128 stands for zero in the data rows.
Some points:
[147 138 123 121 141 135 134  65  97 115 143 134 131 142 119  93 160  86
 132  96 126 134 124 139 119 145  78 125 142 138 130 112 125 113 139 141
 112]
[128  71 136 102  99  90 171 137  77 171 102 117 101 141 111 144 123  77
 147 148 123 102 112 114 144 124 129 128 115 177 122 101 139 124 121 148
 161]
[156 130 110 118 127 136 144 147  89 138 183 114 117 158 139 162 139 145
  92 128 136 118 162 152 141  97 134 163 109 114 158 128 121 112 140  93
 143]
[158 173 152 109 105 141 119 120 149  94 136  88 128 162 117 170 138 118
 125  92 138 166 124 131 144 154 132 109 120 145 156 107 110 110 157 124
 127]
[104 145 147 129 161 159 163 131  76 115 117 132 164 142 137 127  98 133
 141 107 165 110 100 101 139  99 186 107 106 170 117  94 141 106 127 102
 145]
[115 125 122  90 152 118 116 140 123 101 133  72 140  85 154 126 122 148
 152 149 132 132 114  53 115 132 130 130 130 174 147 128 170 114  84 141
 101]
[152 116 106 118 129 109 127 114 104 145 140 131 111 112 120 184 131 143
 151 110 150 153 155 112 153 120 163 126 125  73 117 134 162 150  93  98
 149]
[167 167 150  91  94 123 108  99 123 150 186 125 121 128 121 156 132 124
 128 127 156 109 152 132 106 154 154 127 153 107 122  86 154 130 161 127
 102]
[149  82 167 145 120 144 137 107 129 100 148 115 103 161 120  87 147 125
  95 134 151 140 130  91  82 143 114 137 104 102  78 124 129 133 135 153
  99]
[117 149 129 160 131 118 122 161 146 132  84  97 134 109  86 149 138 100
 131  75  95 123 118 107  94  91 150 157 171 141 119 138 136 115 107 151
 118]
[ 82 112 103 127 121 144 156 150 161 107 183 116 123  75 126 121 131  90
 117 136 111  87 111 166 106 103 127  88 111  93 129 148 167 119 152 138
 117]
[164 127 130 141 174 142 110  91 116 109 142 107 103 145 103  99 135 109
 130 137 150 137 107 193 110  96  91 141 135 119 159  99 103 148 123 140
 130]
[101 146 108 184 119 110  81 148 161 134  80 118 103 132 131 122 157 152
 133 152 138 133 137 109 138 148 115 138 105 125  89 119 131 146 140 129
  90]
[117 147 123 126 144 118 153 148 117 179 138 184 153 111 132 101  91 112
 131 142 177 158 146 114  86  78 140  97 117 152  97 158 120 136 129 150
 112]
[133 130 160 118 145 127 142 130 123 130 138 122 115 129 162 153 113 126
 155 126  86 108 176 182 171 150 125 128 121 132  70 120 110 153 119  96
 103]
[118 107 123 130  69 103  83 127 159 147 140 126 144 107 135  90 132 122
 118 120 105 117  51 111 142 124 128 142 128 142 114 116 132 129 143 112
 140]
[150 125 124 123 146 141 138  98 180 133 126 115 106 158 113 138 104 138
 141  87 131  93 121 124 129 104 149 115 126 100  96 105 128 123 153  96
 129]
[152 123 135 142 100  64 207 147 141 113 138 116 143  77 139  92 100 169
 159 135 128 135 137 122 110 116 150  83 145 124 157 147  93 146 134 133
 145]
[121 119 121 114 141 100 156  90 152 165 120 130 140 131 141 169 153 134
 167 129  91 158 158 125 138  88 115 128 121 152 109 115 117 163 142  79
 132]
[121 129 114 126  96 160 126 113 109 132  73 127 131 136 134 109 118  94
 139 148  93 137 208  99 144  97 163 130 116 114 136 133 131 111 152 105
 142]
[ 95 112 128 110 153  76 139 135  75 137  80 130 152  91 106 129 112  96
 138 149 139 139 117 162 121 130 169  97 122  76 160 143 106 119 118 157
  81]
[ 96 125 136 122 100 120  95 137  99  94 130 112 105  65 128  94 127 148
 115 118 148 127 172 179 130  95 124 127 166 178  95 161 136 105 134 147
 144]
[114 134 139 105 155 172 130 165 100 154 133 132 104  81 111  99 123 133
 172 114 137 162 106  84 148  95 124  80 124 109 134 142 101 116 113 140
 122]
[158  89 154 157 150 153 146 123 118  98 101 141 124 126 109 123 135  88
  82 111 132 189 125 145  93 190  99 107 146 143 143 145 131 140 143 108
 115]
[130 136  98 153 169 114  83 132 133 115 125 159 131 126 139 107 189 157
 125 135 106  94 124 123 131 147 155 150 155 146 113 142 150 160 135 120
 126]
[ 95  69 124 132 105 133 107 176 100 111  90 120 165 173 113 145 134 179
 148 104 147  97 112 147 121 120 104  75 135 140 139 126 145 142 130 166
 141]
[151 166 122 102 151 122 141 150 157 151 131  99 140 163 176 124 142 104
 120 103 154 119 142 132 168 138 110 123 148 109 134 107 121 131 124 120
 149]
[120 162 112 134 107 124 108 148 157 129  97 113 158 119 119 107  79  84
 141 147 180 135 153 164 111 145 156 127 106 163 149 143 159 149 104 159
 150]
[104 173 141 112 153 118 125 127 173 134 137 145 138 124 112 150 105 124
 115 132  94  99 157  75 118 140 119  94 104 164 135 179 117 100 117 196
 164]
[ 91 180 117 134  97 131 124 154 123 135 109 166 126 179 145 125 137 131
  91 144  97 110  89 140 148 112 133 144 155 152 146 147 140 159 111 120
  85]
[135  97 129 124 128 129 115 107 133  83 176 115 124 172 106 137 125  65
  90 124 169 154 110  99 113 136 128 131 142 138 126 152  92 159 141 121
 118]
[144 157 152 105 114  93 166 167 112  90 118 162 161 107 107 105 145 137
 163 108 113 158  89 142 112  98 150 144  87  88 101 171 126 118 131 159
 142]
[171 111 148 135 141 152 132 113 117 155 154 116 156 154  74  99 143 150
  97 141 146 162 143 142 146 145  79 125 130 141 120 138 133 126 153 151
  98]
[127  52 126 116 134 159 114 160 119 163 171 116 171 132 138 119 107 130
 170 135  80 128 127 139  77 133 162 122 114 149 132 175 101 106 108 137
 124]
[ 89 188 130 153  88 137 120 151  85 153 172 105 125 110 107 112 134 111
 149 140 102 115 105 153 115 165 139 103 120 116 110 140 130 114  84 119
 161]
[115 140 161  97 117 140 135  85 111 136 124 130 122 125 138 168 107 156
 140 109 164 105 136 124 120 121  56 154 125 111 124 144 134 146 124  85
 156]
[104 133 102 166 138 124 109 158 143 152 106 152  91 106 141 141 141 152
 113 128 136 117  94  94 141 174 109 161 139 124 118 138 111 148 151 116
 117]
[138 113 156 101 125 136 123 105 122 148 109 146  79 165 180 138 145 124
 114  91 105 133 152 120 127 118 163 124 128 112 142 107 120 136 135 128
 165]
[101 123 134 165 125  90  79 122 172 120 127 192 126 126 135 120 162 167
 111 161 150 137 114 130 136 130 142 137 142 143 146 114 121 109 111  86
 123]
[137 106 117 126  89 152 159 162 184 115 156 166 123 149 135 145 131  87
 187 146 146 124 147 121 144  77  99 119 135 114 130 116 138  89  84 140
 132]
[ 65 129 102 116 138 115  96 151 162 124 150 152 127 127 123 117 121 151
 131 122  93 153 134 142 123 143 111 168 129 128 157  91 143 142 137 145
 161]
[115 127  77 116 105 144 111 146 146 114 100 166  99 133 115 114  93 164
 123  99 100 102 122 146 119 161 125 135 115 145 152 123 138 108 104 131
 107]
[163 154 129 128 138 110 115 108  95 118 118 121 142 174 122 111 113 117
  97 134 111 139 121 103  94 144  78 108 136  53 130 131 130 124 135 126
 126]
[120 118 151 116 119 145 141  97 153 130 107  90 129 172 136 120 122 133
 119 154 125 116 146 123 157  94 121 146 145  56 149 139 133 130 124 110
 133]
[151 126 158 164 142 154 155 109 107 117 157 145 125 138 140 110 137 108
 145 119 161 169 132 125 125 190 100 153 135 121 183 144 121 123 150 133
  89]
[124 128  82 167 141  77 103 111 102 108 141 143 110 158 137 131 117 157
 140 144 113 118  93 111 180 155 148 146 134 170 109 160 142 126 141 134
 128]
[131 151 123 136 116 217 130 136 120 127 109 134 126  83 122 141 145 155
 154 175 134 106 103 116 107 118 159 113 131 145 189 139 131 142 146 159
 147]
[188 112 150 103 150 126 121 132 156 134  62 143 118  93 146 156 117 101
 125 168 125 114 128 148 158 111 120 133 120 140 102 124 129 120 136  80
 150]
[118 126 106 166  90 132 110  93 145 145 111 123 134  87 170 168 131 159
  94 115 111 140  75 176 131 100 118 136 113 140 125 135 131 120 118 168
 114]
[ 99 137 132 172 161  72  81 163 107 109 148 127 117 119 144 159 102 140
 126 141  96 111 117 126 124 116 108 148 127 113 144 101 147 107 146 139
 121]
[162 129 163 139 172 156 151  98 141 111 174 134 118 147  93 101 114 135
  89 151  94 185 107 129 117 156 129 116 123 129 126 123 128 147 125 136
 110]
[ 98  96 119 154 119 124 117 139 166 148 135 126 153  84 117 109 130 165
  83 107 114 120 139  99 170 166 136 165 133 136 159 114 145 137 118 119
 119]
[169 147 132 105 118  97 155 103 133 126 111  82 109 163 110 113 146 154
 106 122 150 113 153 142  83 133 106 136 110 172 164 106 104 108 128 104
 110]
[140 109 129 125 143 133 132 114 128 129 125 150 152  96 146 141 152  89
 125 105 143  74 170 131 176 123 144 134  98  98 129 114 106 148 113 109
 138]
[107 114 107  88 163 138 165 116 153 147  91 110 133 151 150 143 130 136
 148 144 152 131 119 167 136 169 162 142 148  98  60 116 118  94 126 119
 166]
[153 138 100 113 101 173 143 111  91  98 134 119 144 108 136 154 114 133
  99 149 116 121 152  92 135 121 107 146 145 114  71  68  89 136 123 122
 139]
Along one direction, these points spread out more than along any other. How far along it is each point below, from 0 to 99? 50 is the average, and the first point above lies past it. One standard deviation of the points above along it is 16.
[130 136  98 153 169 114  83 132 133 115 125 159 131 126 139 107 189 157
 125 135 106  94 124 123 131 147 155 150 155 146 113 142 150 160 135 120
 126] 36
[128  71 136 102  99  90 171 137  77 171 102 117 101 141 111 144 123  77
 147 148 123 102 112 114 144 124 129 128 115 177 122 101 139 124 121 148
 161] 46
[138 113 156 101 125 136 123 105 122 148 109 146  79 165 180 138 145 124
 114  91 105 133 152 120 127 118 163 124 128 112 142 107 120 136 135 128
 165] 62
[127  52 126 116 134 159 114 160 119 163 171 116 171 132 138 119 107 130
 170 135  80 128 127 139  77 133 162 122 114 149 132 175 101 106 108 137
 124] 37
[ 65 129 102 116 138 115  96 151 162 124 150 152 127 127 123 117 121 151
 131 122  93 153 134 142 123 143 111 168 129 128 157  91 143 142 137 145
 161] 34
[115 127  77 116 105 144 111 146 146 114 100 166  99 133 115 114  93 164
 123  99 100 102 122 146 119 161 125 135 115 145 152 123 138 108 104 131
 107] 33
[163 154 129 128 138 110 115 108  95 118 118 121 142 174 122 111 113 117
  97 134 111 139 121 103  94 144  78 108 136  53 130 131 130 124 135 126
 126] 74
[137 106 117 126  89 152 159 162 184 115 156 166 123 149 135 145 131  87
 187 146 146 124 147 121 144  77  99 119 135 114 130 116 138  89  84 140
 132] 48
[120 118 151 116 119 145 141  97 153 130 107  90 129 172 136 120 122 133
 119 154 125 116 146 123 157  94 121 146 145  56 149 139 133 130 124 110
 133] 65
[121 129 114 126  96 160 126 113 109 132  73 127 131 136 134 109 118  94
 139 148  93 137 208  99 144  97 163 130 116 114 136 133 131 111 152 105
 142] 50
[151 166 122 102 151 122 141 150 157 151 131  99 140 163 176 124 142 104
 120 103 154 119 142 132 168 138 110 123 148 109 134 107 121 131 124 120
 149] 64
